(in the rows, 128 means zero)
Where one turn sends some rows of the set: a few examples, then the rows asked
q226: [132 113  92 149 109 108 101  89 131 142 113 138 146 106 146 147 141 140
 146 116 131]
q208: [108 137 107 146 107 111 107  97 121 146 110 141 147  96 160 153 141 136
 123 121 122]
q176: [111 112 108 161 110 113  91 127 150 150 136 122 161 100 114 128 132 162
 104 141 131]
q40: [106 118 106 156 120 110  91 128 135 149 134 134 169  96 111 127 120 157
 107 145 129]
q312: [139 144 108 154 113 111  70 128 142 115 122 134 135 105 127 115 148 146
 107 136 107]
q497: [105 108 106 159 123 108  95 115 136 144 141 135 163  99 113 130 128 159
 113 146 133]
q122: [114 125  90 138 117 122 101 103 125 145 105 136 144 104 139 143 147 119
 131 117 144]
q832: [139 145 111 153 112 101  73 125 153 121 124 134 131 109 130 126 151 147
 105 134 107]
q743: [135 151 109 154 124  98  75 125 137 113 117 131 133 107 137 125 141 146
 117 135 110]
q767: [140 124 127 147 107 139 109 111 148 145 126 129 123  87 117 129 120 138
 110 138 107]
q183: [127 112  89 155 116 104 106  92 130 142 112 138 148 108 143 150 138 143
 145 113 121]
q597: [138 149 110 140 115  98  72 127 143 115 113 133 143 108 121 128 145 152
 105 133 112]
q989: [122 127  85 144 113 117 104  92 116 152 111 131 144 110 141 137 142 124
 131 115 130]
q403: [111 105 107 153 112 110  94 124 135 155 137 127 171  99 118 125 127 155
 102 142 129]
q944: [124 121  90 143 108 100 110  93 128 155 106 132 151 101 151 148 143 138
 136 116 122]
q506: [147 117 124 143 106 136 107 110 153 135 116 126 130  82 117 129 123 143
 113 146 110]
q795: [114 107 103 152 115 114  95 130 134 150 133 128 165  90 112 126 127 165
 107 146 122]
q352: [111 113 117 160 106 111  90 123 144 143 134 136 161  96 108 126 133 165
 105 145 130]
q981: [147 126 123 140 113 128 112 102 141 143 120 138 131  85 120 135 114 141
 114 155 105]
q638: [145 127 128 142 120 137 115 100 148 140 118 135 135  82 125 133 121 131
 115 148 114]
q530: [138 140 105 141 115  90  73 125 141 120 118 131 138 118 130 126 146 142
 105 131 110]
q334: [110 133 100 137 106 104 107  93 118 151 110 144 148 104 146 148 142 128
 123 113 128]
q818: [153 124 128 141 104 131 109 105 138 146 118 132 131  91 122 130 114 132
 111 141 107]
q950: [115 126  88 144 123 125 107  99 124 147 106 139 142 107 135 143 148 120
 127 123 139]
q905: [144 149  99 144 123 102  72 119 147 116 119 130 143 112 130 125 140 143
 109 140 108]
q573: [110 129 105 144 102 109 103 101 117 148 112 145 143  92 162 148 141 136
 130 122 126]
q210: [156 128 123 141 108 139 104 103 137 142 121 139 134  88 116 128 120 141
 110 146 107]

q403 goes to q530
q40 goes to q905
q638 goes to q497
Where do these go?
q183 goes to q208
q944 goes to q334
q210 goes to q795
q506 goes to q352
q573 goes to q122
q176 goes to q832

Where one turn sends some rows of the set: a few examples, then the rows asked
q612: [143 133 111 138 168 139 132 167 135 117 145 142 124]
q391: [133 102 108 129 150 142 148 121 112 120 149 129 134]
q356: [128 142 139 132 135 158 145 144 138 122 122 132 142]
q877: [153 110 101 130 158 132 145 121 126 112 141 144 126]
q242: [133 108 110 132 157 125 130 121 117 115 137 133 119]
q95: [136 107 112 127 167 135 151 113 134 121 148 128 120]
q182: [118 138 132 103 154 154 153 145 149 128 128 145 138]
q169: [139 107 109 121 122 130 151 142 126 120 128 130 125]
q266: [135 109 137 107 149 153 120 134 136 118 157 137 122]
q14: [118 114 107 135 143 147 146 157 145 114 143 113 129]
q293: [155 134 123 126 147 151 133 114 129 123 145 131 104]
q298: [132 116 102 137 161 140 155 116 126 114 145 131 115]
q907: [164 117 119 122 162 152 151 147 117 138 139 133 126]
q708: [121 120 107 111 160 154 133 137 147 116 122 107 122]
q904: [140 124 135 112 142 170 151 147 123 137 136 133 138]
q370: [146 134 120 136 148 157 127 122 144 125 138 156 106]
q956: [143 119 122 105 162 145 137 134 150 139 156 136 145]
q560: [146 106  96 125 166 131 147 129 127 113 135 129 129]
q696: [132 141 122 123 157 150 120 150 133 131 117 113 123]
q828: [126 134 137 107 140 152 146 122 121 101 142 133 128]
q784: [138 106 127 130 127 128 137 142 147 122 123 138 134]
q859: [119 146 127 113 144 155 154 143 144 124 128 157 133]
q263: [144 124 110  93 147 141 136 144 158 129 126 138 134]
q615: [130 136 145 132 147 152 141 149 145 134 121 133 142]
q772: [156 130 119 131 162 167 147 152 119 119 130 128 138]
q999: [147 145  96 113 143 157 142 148 140 122 127 153 126]
q582: [126 123 104 125 155 132 136 136 138 128 125 107 106]
q203: [141 141 134 126 130 146 114 129 136 123 127 135 120]
q965: [134 134 124 115 143 174 125 141 141 125 113 138 132]
q306: [114 124 104 133 153 153 130 160 125 115 140 137 111]
q11: [131 147 133 125 160 141 153 137 155 139 144 138 119]
q15: [121 138  89 132 134 146 148 145 133 117 142 144 134]
q355: [151 110 113 103 141 135 141 128 140 139 153 140 130]
q714: [149 128 124 126 172 163 147 148 139 111 148 145 110]
q388: [130 152 112 114 154 156 130 142 155 126 130 132 144]
q74: [129 128 124 121 142 160 123 145 150 133 110 144 128]
q139: [136 130  83 122 147 147 153 149 120 130 140 132 124]
q959: [120 118 125 128 128 146 150 156 134 141 124 142 128]
q588: [122 109 118 115 141 136 146 144 154  98 134 131 114]
q236: [120 151 122 114 140 150 159 131 145 115 138 120 126]
q871: [132 140 120 137 164 130 148 139 123 135 142 138 103]
q101: [135 102 108 137 160 135 146 129 117 132 148 136 128]
q667: [131 150 116 120 142 148 127 136 160 127 132 146 139]
q77: [117 129 128 131 172 131 144 153 135 136 131 142 115]
q311: [141 119 124 109 136 136 129 141 140  95 149 129 137]
q678: [141 114 112 128 169 138 133 122 110 116 140 128 122]
q470: [129 128 128 103 144 133 147 120 125 114 145 113 120]
q302: [151 120 132 136 148 160 139 137 143 122 166 141 126]

q588 goes to q302
q999 goes to q236
q615 goes to q74
Where do these go?
q470 goes to q907
q784 goes to q370
q560 goes to q95

